In the data rows, zero lies at 4.5, halfway between 4 and 5.
Some points, one per row:
[6 5 7 6 5 2 6 7 5 4 4 3 3 6 8 7 4 8 3 7 3 4 6 4 4 6 5 3 5 7 6 4]
[7 5 5 6 4 4 1 7 7 2 6 7 6 1 3 7 4 4 3 5 5 4 3 8 7 4 4 2 7 2 3 5]
[4 6 3 5 4 3 6 4 3 6 2 6 5 5 4 6 4 5 5 4 6 7 3 3 3 7 2 4 1 4 3 6]
[5 3 5 5 2 4 3 6 7 6 3 5 5 5 5 8 5 3 4 4 2 4 4 4 5 6 6 3 1 4 7 5]
[0 6 4 4 3 5 5 1 4 3 7 2 2 7 4 3 5 7 5 5 4 5 6 4 2 4 5 6 6 6 4 5]
[4 4 4 4 4 3 5 3 5 6 7 5 6 6 5 6 5 7 5 5 2 5 5 2 6 5 6 4 7 4 6 6]
[4 4 7 3 5 4 5 8 5 6 3 4 4 4 4 7 6 4 4 6 4 2 7 5 5 5 4 5 4 6 4 6]
[7 0 4 2 5 5 1 4 8 5 2 8 6 3 3 8 7 4 2 3 2 4 5 6 8 4 6 5 4 6 7 3]
[3 4 5 3 9 5 4 4 6 1 7 3 1 7 8 3 5 4 4 6 5 3 9 3 1 5 6 6 3 4 1 5]
[5 4 5 4 4 4 4 5 5 6 4 6 5 6 2 6 3 5 5 2 5 4 4 6 4 4 4 4 4 4 5 4]
[3 5 6 3 5 4 8 3 6 5 4 5 3 5 6 4 4 5 4 5 4 6 4 2 4 3 7 4 6 7 7 6]
[6 4 4 4 5 2 5 4 3 5 4 3 6 4 3 3 4 7 3 4 4 5 3 4 5 5 5 3 2 6 3 3]
[7 1 5 4 4 5 2 8 4 5 6 7 9 4 4 6 6 2 4 5 4 3 4 8 7 3 4 2 5 2 7 7]
[6 5 7 5 4 4 5 5 3 5 6 4 6 2 3 3 4 5 3 4 4 3 4 5 4 3 3 3 5 4 4 5]
[6 5 2 5 8 4 6 6 6 5 4 4 3 3 6 4 3 5 4 4 4 5 2 5 4 6 3 5 3 6 7 3]
[6 8 3 3 6 4 8 4 5 3 8 4 3 5 4 4 4 3 3 5 4 4 6 4 0 6 7 6 6 4 6 2]
[4 6 5 6 5 5 2 4 7 5 5 8 5 5 6 2 2 3 6 0 8 5 3 3 5 3 7 4 5 4 4 3]
[2 7 6 1 6 4 4 4 3 4 5 2 0 5 6 4 6 5 6 6 5 4 6 3 1 4 8 4 2 7 3 4]
[4 4 3 5 4 2 4 5 5 4 7 6 7 6 5 4 2 6 5 3 7 5 2 6 7 8 6 2 4 3 3 5]
[6 3 4 5 5 6 4 5 5 4 3 8 6 6 3 6 3 2 2 3 4 4 6 3 5 2 3 5 5 7 5 4]
[8 0 7 5 6 2 4 8 8 5 3 8 8 3 4 8 4 3 2 6 4 2 3 8 9 5 4 6 5 4 5 5]
[7 3 4 6 4 4 5 7 5 6 5 8 6 5 5 6 5 2 5 6 5 6 5 5 7 2 2 5 5 4 5 3]
[3 7 4 7 6 5 5 4 5 3 5 5 3 5 6 5 3 5 4 5 7 6 5 4 4 4 2 3 6 7 4 5]
[4 5 3 7 6 4 5 4 3 4 4 6 5 7 5 3 6 3 6 5 5 9 2 3 2 3 1 4 1 5 3 2]
[3 3 4 8 6 6 5 6 6 4 3 2 5 8 5 5 4 7 5 5 3 9 3 3 5 6 3 5 3 2 5 2]
[8 4 4 3 4 3 3 5 4 7 4 3 7 1 6 6 3 6 6 5 5 3 5 6 7 6 3 2 6 8 5 5]
[5 5 4 5 5 3 3 5 6 7 1 5 4 4 6 4 1 5 5 3 4 5 5 4 2 8 6 6 5 5 4 4]
[5 6 1 6 5 3 5 4 4 5 2 5 7 7 4 6 5 5 3 5 1 8 3 4 3 4 2 3 2 7 5 6]
[4 4 5 4 3 4 4 4 4 5 3 5 5 3 5 4 4 2 6 7 4 6 4 5 4 3 5 5 3 4 5 5]
[7 4 3 4 7 1 3 3 7 5 4 4 4 3 6 4 3 4 2 3 6 0 7 5 4 6 7 4 5 6 4 4]
[5 7 5 5 3 6 4 6 3 5 6 6 5 5 3 4 8 3 3 6 7 9 6 7 6 4 5 5 4 2 2 5]
[3 6 4 4 3 7 7 0 2 5 6 1 4 5 3 2 3 6 6 6 7 4 5 4 5 5 5 4 5 4 5 6]
[6 2 8 2 3 4 6 6 3 4 5 5 9 3 4 7 5 4 3 6 3 3 4 6 7 6 6 3 7 4 4 6]
[5 1 6 5 4 2 5 3 6 6 0 6 5 4 7 7 1 2 4 3 2 5 4 5 5 4 1 3 3 6 9 3]
[5 4 4 5 3 5 5 3 5 5 3 4 3 7 5 3 4 4 3 4 5 6 4 4 3 3 5 3 2 3 5 2]
[4 3 3 3 3 7 6 7 6 5 6 4 5 1 5 5 4 6 3 3 5 3 2 4 5 4 4 4 7 4 7 3]
[5 4 4 4 4 5 4 6 6 3 3 5 6 5 4 4 5 2 3 5 4 4 2 5 5 3 4 6 5 3 3 5]
[6 2 5 1 2 2 2 8 2 4 1 6 6 3 3 6 5 4 2 3 2 5 3 5 6 4 3 3 6 5 5 5]
[4 7 5 7 4 6 5 4 2 3 3 4 4 9 3 6 4 5 6 5 4 9 1 4 6 4 5 4 4 2 3 2]
[6 7 2 6 5 5 3 4 6 1 4 3 4 7 7 3 6 3 4 4 9 7 2 3 3 4 2 2 1 3 5 4]
[4 4 3 5 6 6 5 7 4 7 1 5 4 3 6 3 3 5 4 6 4 5 4 7 5 0 5 3 4 5 7 3]
[6 6 4 3 7 1 4 4 6 2 5 4 5 5 6 5 6 2 4 6 5 5 4 4 4 3 3 7 5 5 3 4]
[4 3 5 4 6 4 5 3 4 4 5 1 3 3 7 3 3 5 4 6 4 4 5 2 2 6 3 4 5 7 5 4]
[4 3 6 4 3 7 4 4 1 6 4 1 6 7 5 7 6 3 6 5 3 5 5 2 4 3 4 4 5 7 4 5]
[5 5 6 5 4 5 3 5 5 6 4 5 6 5 2 4 6 6 6 4 4 5 4 6 6 4 4 5 6 3 5 5]
[5 3 3 3 6 3 4 5 6 5 2 6 5 4 3 6 4 5 3 5 3 7 4 3 6 8 6 6 7 6 5 4]
[4 4 7 2 4 5 4 6 5 2 7 3 1 2 6 3 6 5 5 6 8 3 7 6 6 4 4 4 5 1 3 6]
[6 1 2 4 2 2 3 7 6 4 4 7 4 4 4 3 6 2 5 4 6 4 5 6 6 3 6 3 7 4 6 5]
[4 5 5 2 4 4 5 3 5 5 3 4 1 4 7 4 2 4 4 6 1 6 4 3 3 6 3 3 3 7 6 3]
[5 5 5 4 4 2 3 4 3 6 3 4 7 6 6 6 5 5 4 4 2 6 4 2 1 6 4 1 2 7 3 5]
[4 5 4 3 7 5 6 4 6 5 5 3 4 5 5 4 4 7 4 5 4 3 3 6 3 5 4 4 3 5 3 5]
[6 6 3 8 5 4 2 6 3 4 5 5 5 6 3 5 4 5 3 1 5 5 3 4 6 2 5 5 2 4 3 2]
[6 1 6 5 7 1 6 7 4 4 1 3 8 5 6 5 2 3 4 5 3 2 3 5 8 6 6 3 4 6 8 5]
[4 1 5 5 6 8 4 7 7 3 3 7 6 5 3 7 6 3 4 6 2 2 4 3 7 3 4 3 8 2 3 5]
[6 6 5 7 5 5 4 2 5 4 3 3 4 3 7 3 3 4 3 4 6 2 3 6 2 5 3 5 3 4 3 4]
[6 3 6 3 5 4 3 6 4 4 3 6 5 3 4 5 5 5 5 3 3 3 6 3 6 2 4 5 5 2 5 5]
[6 3 7 5 3 2 7 5 5 4 3 7 7 4 5 7 3 4 5 6 4 6 4 4 6 5 2 4 4 5 5 4]
[5 6 4 6 3 6 6 2 2 6 3 2 5 3 4 4 3 3 6 2 4 5 4 6 5 7 4 5 5 3 5 5]
[2 6 4 1 7 2 6 4 4 4 6 1 3 3 4 1 2 6 3 5 3 0 7 4 1 6 6 8 4 7 4 5]
[4 4 6 6 5 5 5 4 1 4 4 2 5 8 4 8 5 4 6 3 3 6 4 3 5 5 5 6 4 6 3 3]
[3 6 5 2 3 5 6 2 3 5 5 2 5 2 5 1 4 5 5 2 4 4 7 6 5 7 6 3 7 7 7 7]
[6 3 5 6 4 5 5 7 3 7 2 3 5 4 3 3 2 6 5 4 4 4 5 4 5 6 2 2 5 6 6 5]
[3 7 3 2 3 6 5 6 3 5 4 3 3 6 4 2 5 5 5 2 8 5 3 6 3 5 5 5 5 2 4 6]
[7 5 4 4 6 4 5 4 8 6 2 6 5 3 6 8 1 4 4 6 5 6 3 4 5 5 3 4 4 7 4 4]
[4 8 4 1 4 5 5 2 3 5 6 4 3 1 5 1 5 8 5 4 5 3 7 6 3 5 6 6 8 8 2 7]
[5 4 6 6 8 4 7 7 6 3 2 3 5 6 6 5 3 4 5 4 6 6 5 5 2 6 3 5 1 8 7 3]
[7 5 4 5 5 4 4 5 4 5 4 6 6 5 3 3 4 4 6 2 5 6 2 5 7 4 3 3 5 4 6 5]
[4 8 1 4 7 4 3 2 6 2 7 6 4 2 4 3 6 4 4 7 5 1 5 4 2 4 5 6 5 4 3 5]
[3 7 7 7 0 7 6 0 2 3 5 0 1 5 3 2 4 7 8 4 4 6 6 4 2 4 4 5 5 4 3 4]
[8 4 3 6 5 7 1 7 6 5 3 9 7 5 2 8 3 3 5 3 5 5 1 8 7 5 1 4 6 1 6 5]
[1 6 4 4 3 6 2 3 3 1 6 3 3 7 3 1 7 6 4 3 6 5 7 2 3 2 6 8 3 4 1 6]
[4 4 4 8 5 1 7 5 6 4 7 3 4 2 4 4 2 2 5 7 7 3 4 6 4 7 3 7 3 6 4 2]
[3 5 2 7 4 4 3 4 4 2 5 6 2 5 3 5 6 6 2 4 5 4 5 7 4 4 6 3 4 6 3 4]
[3 6 3 5 5 8 6 4 5 2 6 5 1 5 5 1 4 1 5 5 4 5 5 2 0 3 6 6 3 5 1 4]
[5 3 6 4 5 6 4 3 8 3 4 9 5 5 4 8 6 0 5 3 7 3 6 4 3 2 3 6 4 5 6 4]
[6 4 4 6 4 3 5 5 5 5 0 4 4 5 5 3 3 3 2 4 3 6 3 4 4 6 8 3 2 6 7 5]
Here are 40 more points, each followed by its number:
[5 3 3 5 3 5 4 6 3 8 3 4 6 2 5 8 6 5 4 4 6 4 4 5 4 6 7 3 6 3 7 3] 0
[5 6 6 6 3 4 4 6 9 3 7 7 4 5 5 4 5 2 7 3 7 5 4 5 5 4 2 4 3 3 3 2] 1
[4 2 3 6 4 5 3 2 5 4 5 5 4 5 6 4 4 5 6 6 6 6 3 5 5 5 5 2 4 4 5 7] 2
[2 7 2 3 4 7 5 2 0 5 3 2 5 8 0 3 9 9 6 2 2 6 4 3 4 7 7 4 5 4 2 4] 3
[5 4 5 7 3 2 6 8 4 3 5 5 4 4 5 6 5 4 5 3 5 5 4 5 7 6 3 6 6 6 3 3] 4
[7 1 6 5 3 5 4 5 6 5 7 3 5 2 2 5 4 3 5 6 6 5 6 4 8 5 2 2 4 1 4 6] 5
[3 5 1 7 5 5 3 3 2 5 5 5 4 5 5 3 5 5 3 4 4 0 5 5 1 6 7 5 5 5 4 4] 6
[6 3 6 4 6 5 5 5 5 7 5 1 3 3 7 7 5 5 2 5 5 5 6 6 3 6 4 4 4 6 6 3] 7
[5 4 6 5 7 1 6 4 6 5 3 7 4 5 4 3 6 3 4 4 4 2 4 5 4 4 5 4 5 4 4 3] 8
[1 6 4 5 3 9 3 4 0 1 5 2 3 9 1 5 9 8 5 5 3 5 7 3 1 4 6 7 3 1 2 6] 9
[6 2 5 6 5 3 8 5 7 9 2 7 7 6 8 6 2 1 4 4 3 5 4 3 5 6 1 1 4 4 7 4] 10
[6 6 7 5 6 4 5 7 6 2 4 6 6 3 6 4 7 4 4 3 4 4 2 4 5 3 4 4 3 4 4 6] 11
[4 5 3 3 3 3 5 4 3 3 7 1 3 7 3 3 7 6 4 5 4 2 4 5 3 3 6 7 5 7 3 5] 12
[8 3 7 6 7 8 4 8 9 4 6 8 6 5 5 8 5 4 4 6 4 4 5 4 3 2 3 4 3 1 5 7] 13
[5 5 4 5 3 2 6 3 5 6 2 4 7 1 5 2 2 6 6 9 2 4 4 4 6 8 3 4 7 6 4 5] 14
[4 9 3 5 4 3 7 4 5 4 4 3 2 6 3 5 4 6 3 4 5 4 4 3 3 5 5 3 4 5 4 4] 15
[6 6 4 5 4 2 8 5 5 5 2 2 3 3 4 5 3 6 2 6 2 2 6 6 5 5 3 4 6 6 6 4] 16
[5 1 5 4 3 2 3 7 4 7 2 5 8 2 4 7 4 5 4 6 0 3 3 6 8 3 3 4 5 4 4 5] 17
[6 2 5 4 3 5 6 5 4 6 4 5 7 4 7 5 3 3 5 6 5 6 3 6 5 7 3 2 4 4 7 5] 18
[4 5 3 6 5 4 4 3 7 4 4 4 5 3 5 3 3 5 3 6 6 6 4 3 3 5 5 5 4 5 4 5] 19
[4 6 4 3 4 6 8 3 6 7 5 4 2 2 8 1 2 3 6 4 6 4 7 4 6 4 6 4 3 6 7 4] 20
[2 8 4 6 6 6 3 5 4 2 5 3 2 8 7 2 7 7 4 4 4 6 7 2 1 0 7 8 3 3 0 3] 21
[5 4 3 5 6 4 2 5 8 4 6 8 7 3 5 6 6 1 4 4 7 7 1 6 4 5 5 5 4 2 5 5] 22
[3 8 3 3 5 6 5 1 2 3 5 3 2 6 4 3 7 7 4 6 2 4 4 5 1 3 8 3 7 6 4 6] 23
[5 3 5 5 6 3 7 6 7 7 4 5 4 6 6 5 5 5 4 5 3 6 6 6 3 5 4 4 3 5 5 5] 24
[6 3 4 3 3 2 7 4 6 4 5 6 4 3 7 4 4 4 3 4 4 3 5 4 7 3 4 2 4 5 7 5] 25
[4 5 5 4 4 3 3 2 5 6 4 3 6 4 4 6 5 4 5 2 5 6 5 5 6 6 8 3 6 6 5 5] 26
[4 3 5 5 5 7 5 2 5 1 7 1 3 4 6 4 3 4 5 6 6 2 7 3 4 5 5 6 5 6 5 6] 27
[3 2 5 5 2 4 4 4 4 9 3 4 3 7 6 4 3 2 6 4 4 8 5 2 5 4 4 4 2 6 6 4] 28
[6 2 4 3 4 4 1 8 8 6 5 5 7 4 4 6 3 2 5 3 3 5 2 7 8 5 4 3 7 3 5 4] 29
[6 5 5 7 5 3 6 7 6 7 5 4 4 6 7 4 3 2 4 3 7 5 6 4 6 6 4 1 4 5 8 3] 30
[3 3 7 5 4 4 5 4 5 3 6 5 0 7 6 1 4 3 4 5 5 5 6 2 1 2 4 5 1 4 5 4] 31
[4 6 3 4 6 8 4 4 0 1 6 5 2 7 4 2 8 6 6 6 6 4 7 2 1 1 8 9 3 4 3 5] 32
[4 2 4 6 3 7 4 3 1 4 4 5 7 7 3 4 6 4 5 3 3 9 3 3 3 4 4 2 4 2 6 3] 33
[6 3 4 5 4 6 5 4 3 7 5 4 2 5 3 5 3 6 5 5 5 4 2 5 4 6 5 3 5 6 5 2] 34
[4 3 4 6 3 4 5 3 3 4 3 4 4 6 9 7 4 4 4 6 5 6 4 5 6 8 3 6 5 7 4 4] 35
[5 5 3 4 5 5 4 6 4 5 7 5 3 3 5 4 4 4 4 4 4 4 6 5 2 3 4 5 5 7 4 4] 36
[2 3 0 2 5 4 5 1 0 2 4 4 3 6 6 2 2 6 4 5 5 4 5 4 6 4 4 6 6 4 6 1] 37
[4 5 4 6 5 5 7 6 5 5 4 6 5 5 5 1 1 7 5 7 3 5 5 5 4 6 2 4 6 4 5 5] 38
[6 4 3 3 2 6 2 5 4 7 5 9 4 2 2 7 3 3 5 4 6 3 3 5 6 3 4 3 4 4 5 7] 39
Which of these numbered points is nearest to each point below, looking only along the 7 directions in which the first points spread most? Its number follows each.
[4 2 8 7 5 2 5 6 7 5 1 5 4 5 9 4 3 2 6 4 3 7 3 5 5 5 2 4 2 6 9 4] > 10
[3 6 3 6 4 6 5 2 5 7 4 2 4 6 6 7 6 6 4 4 6 6 4 6 4 7 6 5 1 6 5 1] > 15
[5 7 3 2 3 2 4 4 4 6 5 6 5 3 6 7 4 7 5 3 2 6 3 3 4 7 6 3 3 6 5 5] > 26
[7 5 4 5 6 2 5 5 5 5 3 3 5 3 6 6 3 3 3 6 6 4 6 3 6 5 4 3 5 5 7 5] > 7
[3 5 4 3 2 5 4 3 2 5 4 2 4 5 0 5 6 7 6 4 2 6 5 5 6 3 6 1 3 5 6 5] > 26
[4 3 3 5 5 3 4 5 5 3 2 1 2 5 6 5 2 5 1 4 3 3 4 6 4 4 3 3 5 7 4 4] > 24
[2 6 5 4 6 4 9 4 8 5 5 3 4 2 8 2 2 5 7 7 7 3 6 4 2 7 4 5 3 8 8 5] > 20
[6 5 6 3 7 3 8 3 5 4 6 3 3 4 8 4 4 4 5 7 6 0 6 5 2 3 5 6 6 4 2 6] > 27
[6 4 5 6 1 5 4 5 4 5 6 2 6 4 7 5 2 3 6 5 3 7 2 3 4 7 3 4 6 6 8 3] > 18
[8 3 5 5 3 6 2 9 6 2 6 9 7 2 4 6 5 4 4 4 6 4 2 6 7 4 2 7 6 1 3 4] > 22
[4 5 5 1 4 5 2 5 3 4 5 6 5 5 2 5 5 6 3 6 5 4 7 6 5 3 6 6 2 4 1 6] > 12
[7 4 6 6 2 4 3 6 5 5 5 4 5 4 5 7 5 3 5 5 4 4 4 4 8 5 3 5 6 2 7 6] > 5
[6 2 6 6 3 6 4 7 5 8 5 6 7 5 5 8 2 5 5 8 7 7 4 5 8 6 2 4 7 0 8 4] > 5
[4 5 7 0 7 5 6 5 2 6 7 1 1 5 5 4 6 6 5 4 4 2 5 3 3 2 5 6 5 5 5 4] > 27
[4 5 3 5 6 5 3 5 4 6 4 4 3 4 5 4 9 5 5 3 5 3 5 5 5 2 6 5 4 5 5 5] > 36
[8 4 3 4 4 3 3 8 4 6 5 8 7 3 3 6 3 3 4 3 3 3 4 5 7 5 3 1 8 2 7 6] > 29
[3 7 4 3 5 8 5 2 3 4 8 3 3 9 2 3 9 7 5 4 5 7 6 5 3 2 5 6 4 4 2 6] > 9
[6 6 6 3 5 3 5 3 7 5 6 5 4 2 6 3 1 6 6 4 5 2 8 4 5 8 4 3 5 8 6 4] > 16
[0 5 4 4 7 6 4 1 0 2 5 5 3 9 3 1 7 5 5 5 3 7 5 2 2 2 7 7 1 5 2 5] > 21
[3 3 4 4 5 7 6 5 5 6 4 7 7 6 6 5 4 6 4 2 4 7 3 2 5 4 3 4 5 6 6 6] > 28
[5 2 8 5 8 1 5 5 7 6 4 5 5 3 6 7 1 2 3 4 5 7 3 3 5 5 3 2 4 8 9 3] > 10
[3 5 5 4 5 6 3 5 3 3 3 4 7 6 3 4 5 5 5 4 7 5 8 5 4 4 5 5 3 3 4 4] > 2
[9 2 6 2 2 4 2 9 5 2 6 8 7 1 2 3 5 6 4 6 7 1 3 9 8 5 4 5 8 0 3 7] > 5
[5 1 3 5 4 6 2 5 3 4 3 5 7 8 3 5 6 5 5 6 5 7 4 4 6 2 4 3 6 3 6 3] > 33
[3 5 4 7 2 4 3 4 0 5 4 4 5 6 3 5 7 6 4 4 4 7 7 5 5 5 6 5 4 5 3 4] > 3
[4 5 6 7 5 5 8 1 5 4 5 0 3 4 7 3 3 5 7 6 8 6 4 4 5 4 3 5 2 6 9 3] > 38
[6 2 5 6 7 2 5 6 5 6 3 5 5 4 6 7 4 3 4 5 4 6 4 4 6 4 2 4 4 5 8 3] > 10
Here are 40 other points, each followed by its number:
[5 2 5 4 3 4 5 8 5 8 4 6 7 3 1 8 5 3 5 5 4 3 4 5 8 2 5 5 7 4 8 5] 0
[3 7 5 4 5 6 4 3 4 3 8 6 1 5 4 4 7 2 5 4 6 5 5 3 2 4 7 4 3 4 0 6] 1
[9 8 2 5 5 4 3 5 5 4 5 5 3 3 4 6 4 4 2 2 5 5 5 6 5 4 3 5 4 5 1 3] 2
[3 4 5 4 6 4 5 3 5 5 5 4 4 3 6 2 7 5 4 7 6 3 5 3 5 5 5 5 6 3 5 5] 3
[6 7 7 5 5 7 5 1 5 2 8 2 0 9 4 1 8 4 4 6 5 4 7 2 0 2 4 7 3 3 0 5] 4
[4 3 5 4 2 3 4 4 3 8 3 6 5 6 4 5 4 4 7 4 4 5 4 5 5 5 5 3 4 4 7 6] 5
[4 9 4 4 5 5 4 2 7 3 6 5 3 5 6 5 6 5 4 4 8 6 6 2 4 4 5 4 3 6 3 4] 6
[2 5 5 2 6 5 4 1 2 5 5 4 2 6 5 1 6 7 3 6 3 3 6 5 4 3 5 6 3 4 4 6] 7
[9 2 3 7 4 2 5 6 4 5 3 7 5 2 4 6 4 4 4 5 2 4 3 8 6 4 3 5 7 5 6 3] 8
[3 5 3 6 5 1 6 5 5 5 5 4 4 4 5 4 3 4 3 4 2 4 6 2 3 7 5 8 3 6 3 3] 9
[6 2 4 6 4 3 5 4 6 6 2 6 6 3 5 6 2 5 5 4 3 5 4 4 4 3 5 4 6 6 5 3] 10
[5 5 6 5 5 0 9 6 4 2 4 6 3 3 4 3 3 5 4 6 3 2 7 5 3 2 4 7 3 6 5 4] 11
[7 4 6 8 4 4 4 6 6 3 7 4 5 1 3 4 2 4 4 3 5 7 6 5 5 9 2 4 7 4 6 3] 12
[4 4 5 5 5 5 4 4 6 6 5 3 7 1 5 5 5 3 4 2 4 5 0 5 4 7 6 5 3 2 7 4] 13
[3 2 7 5 5 0 6 4 4 6 4 4 4 4 5 5 5 8 4 4 4 4 6 4 7 7 3 4 7 5 3 6] 14
[1 6 7 5 5 4 7 4 5 5 0 4 5 6 5 5 2 4 4 3 6 6 6 2 2 6 7 5 4 9 6 6] 15
[3 3 3 6 2 3 4 4 5 5 0 5 5 3 3 6 5 6 7 5 3 4 3 9 5 7 3 3 6 4 6 6] 16
[2 6 5 5 6 9 4 3 3 4 4 5 4 5 3 4 9 4 5 4 5 6 6 2 3 0 6 7 6 2 3 6] 17
[3 5 4 6 4 5 4 5 6 5 6 5 4 7 4 5 5 4 3 5 6 4 6 3 2 4 5 6 7 3 3 1] 18
[1 3 3 7 5 3 5 3 4 6 5 2 4 3 5 6 5 5 5 3 4 3 6 7 4 5 5 6 5 4 3 5] 19
[5 4 4 5 5 2 6 7 7 7 3 7 4 6 5 7 0 1 2 6 5 6 4 3 4 7 3 4 4 6 3 5] 20
[4 4 6 5 2 6 5 2 3 7 5 3 5 6 4 8 4 5 5 5 2 5 1 4 7 2 6 4 4 3 5 6] 21
[7 2 4 5 5 3 1 6 5 5 4 6 6 4 5 7 5 3 5 6 4 4 3 3 6 3 5 4 6 3 5 5] 22
[8 2 5 2 4 4 3 7 5 3 3 6 8 3 3 8 4 4 2 5 3 4 5 7 8 3 4 5 7 4 5 4] 23
[0 6 4 4 4 9 1 4 2 2 8 0 4 8 0 2 9 6 7 5 4 7 6 3 3 2 8 5 4 1 1 7] 24
[6 6 6 3 4 5 5 5 4 4 6 5 5 2 6 6 6 3 6 5 8 4 3 4 5 4 6 7 4 4 6 4] 25
[3 7 3 1 5 7 2 4 3 2 4 3 1 4 2 2 8 6 3 5 5 4 6 6 3 4 7 5 5 4 3 6] 26
[6 2 7 4 1 3 2 8 6 2 5 6 4 3 2 7 6 2 5 3 5 1 1 7 6 4 4 2 4 4 3 5] 27
[5 4 7 7 4 3 4 7 7 5 5 5 6 5 7 5 3 5 7 5 5 6 5 5 6 3 4 4 2 4 7 4] 28
[7 4 3 2 3 2 4 5 5 5 3 7 5 4 1 4 6 4 3 6 4 3 5 6 5 3 4 6 7 3 4 3] 29
[6 4 4 5 4 6 5 3 4 6 4 4 5 5 3 3 4 4 6 3 5 6 8 6 5 4 3 6 7 3 4 5] 30
[4 6 3 6 5 4 4 6 1 6 3 7 3 4 2 3 5 5 4 4 3 6 4 2 4 6 4 4 4 6 3 6] 31
[6 3 4 1 4 3 5 4 4 5 6 4 3 4 5 4 5 2 4 3 5 2 6 4 5 3 7 7 4 5 3 4] 32
[5 5 5 5 3 0 7 5 6 5 4 4 3 4 5 5 2 5 7 5 3 4 3 4 5 6 4 2 7 6 6 5] 33
[6 7 6 5 6 5 3 3 6 5 3 5 3 6 5 4 4 4 3 6 5 5 8 2 2 3 4 3 4 4 4 4] 34
[1 5 5 5 5 5 0 3 2 2 6 2 3 6 4 4 8 4 7 5 4 6 6 3 3 2 5 7 4 3 4 5] 35
[3 6 4 6 4 5 8 1 3 6 5 0 2 2 4 1 3 7 6 6 4 5 6 4 4 7 6 5 4 7 6 6] 36
[4 4 4 2 3 3 6 4 3 6 3 3 4 3 4 6 4 3 4 4 1 5 3 5 5 5 6 5 6 3 5 3] 37
[6 5 6 8 4 2 3 6 8 4 6 5 5 3 4 2 1 5 4 3 7 8 4 5 5 6 3 3 4 4 5 1] 38
[2 4 5 4 6 4 6 4 6 7 3 1 3 5 6 8 3 5 6 2 3 5 7 3 8 3 2 4 2 7 7 2] 39
The same question for these:
[2 4 4 3 2 7 4 2 2 3 5 2 4 5 2 4 5 6 5 6 1 3 7 6 3 5 6 3 7 6 4 7] > 7
[6 0 5 4 4 5 1 7 5 5 5 4 6 3 3 6 4 3 1 6 3 2 3 7 8 6 5 2 6 1 6 4] > 23
[3 5 5 4 5 3 4 6 6 5 4 3 2 6 5 3 5 6 7 5 5 4 2 5 6 5 7 3 4 5 4 4] > 19
[5 5 3 6 5 4 5 3 5 4 6 4 6 7 3 3 5 5 3 2 4 6 4 3 4 3 6 2 3 4 5 3] > 31
[6 4 7 4 5 4 4 7 4 4 4 7 4 2 4 6 4 2 5 4 4 1 5 5 7 3 4 4 5 5 5 3] > 22
[7 1 8 5 3 7 4 6 5 8 4 8 8 3 3 8 4 4 4 3 3 5 2 8 9 2 4 2 7 0 7 5] > 0
[4 3 5 6 3 5 6 7 4 3 5 4 5 4 5 6 2 4 3 5 6 6 6 5 5 4 4 3 2 4 5 6] > 28
[4 7 4 3 6 4 5 6 8 2 6 8 5 3 5 6 4 3 3 4 8 3 4 4 3 7 4 4 5 5 4 5] > 2
[6 3 5 6 5 0 8 5 5 5 4 1 6 4 7 4 1 7 4 3 4 4 5 6 5 7 6 3 4 7 7 5] > 33
[5 7 4 5 4 6 1 4 6 5 3 2 5 7 2 5 3 5 6 4 5 6 5 2 4 3 5 3 5 5 4 5] > 31
[2 6 1 0 4 8 3 0 1 5 7 2 4 5 3 3 9 5 6 3 3 2 4 4 3 2 8 4 3 5 1 7] > 26
[7 5 5 5 4 5 2 8 7 3 6 6 8 5 1 7 5 2 4 5 6 4 3 4 7 6 5 3 6 0 4 4] > 27
[2 9 3 2 3 8 3 1 0 3 7 1 4 7 2 1 7 8 4 4 3 4 7 4 3 5 7 5 6 5 2 7] > 26
[5 5 5 5 5 5 7 7 6 7 6 7 2 4 7 5 2 5 4 2 7 5 2 5 4 7 3 3 4 6 6 3] > 38
[6 4 7 5 3 6 3 4 2 4 4 5 6 8 3 5 8 5 5 4 3 6 5 6 5 3 4 4 1 5 3 5] > 21
[2 4 5 2 4 4 9 3 5 7 2 2 3 7 7 2 2 6 6 4 2 6 5 5 3 5 4 5 3 5 6 3] > 15
[5 3 5 4 5 5 4 5 2 4 4 4 6 5 1 5 7 3 5 3 3 5 2 4 6 3 4 5 5 2 4 5] > 21
[4 7 6 2 6 5 6 3 0 2 7 3 1 5 7 4 5 5 5 6 5 3 7 4 3 5 7 7 3 6 5 5] > 7
[2 5 5 5 4 5 4 3 2 1 5 3 1 9 3 2 8 7 5 6 4 5 7 2 4 4 5 6 4 3 2 4] > 35
[6 5 5 6 7 0 9 6 7 4 6 3 1 4 7 2 0 3 6 7 6 3 7 5 2 7 5 7 5 6 4 3] > 11
[3 7 4 5 6 5 5 2 6 4 6 4 4 6 7 4 8 4 4 5 5 6 5 3 3 4 6 6 4 5 2 4] > 6
[2 6 4 4 3 6 3 2 2 1 7 4 3 7 1 5 7 4 5 5 5 7 8 4 4 3 6 3 3 4 2 5] > 35
[5 6 5 5 6 2 7 5 3 5 4 4 5 4 5 5 4 5 3 4 1 5 1 3 6 6 2 4 3 4 6 6] > 33
[5 6 8 6 3 0 7 4 6 3 5 2 2 3 9 4 1 5 5 5 7 3 5 4 3 7 4 6 7 6 3 4] > 11
[6 2 3 2 3 6 4 6 4 5 4 5 7 2 5 6 4 3 4 4 4 5 2 7 8 3 3 5 7 3 8 9] > 0
[5 4 7 5 8 0 6 5 7 7 2 9 3 5 8 5 1 2 4 4 6 6 6 3 4 6 1 5 4 6 7 6] > 20
[6 6 7 5 6 3 4 5 6 6 6 5 5 4 9 4 2 3 6 5 6 2 5 5 5 6 3 5 6 3 7 6] > 12
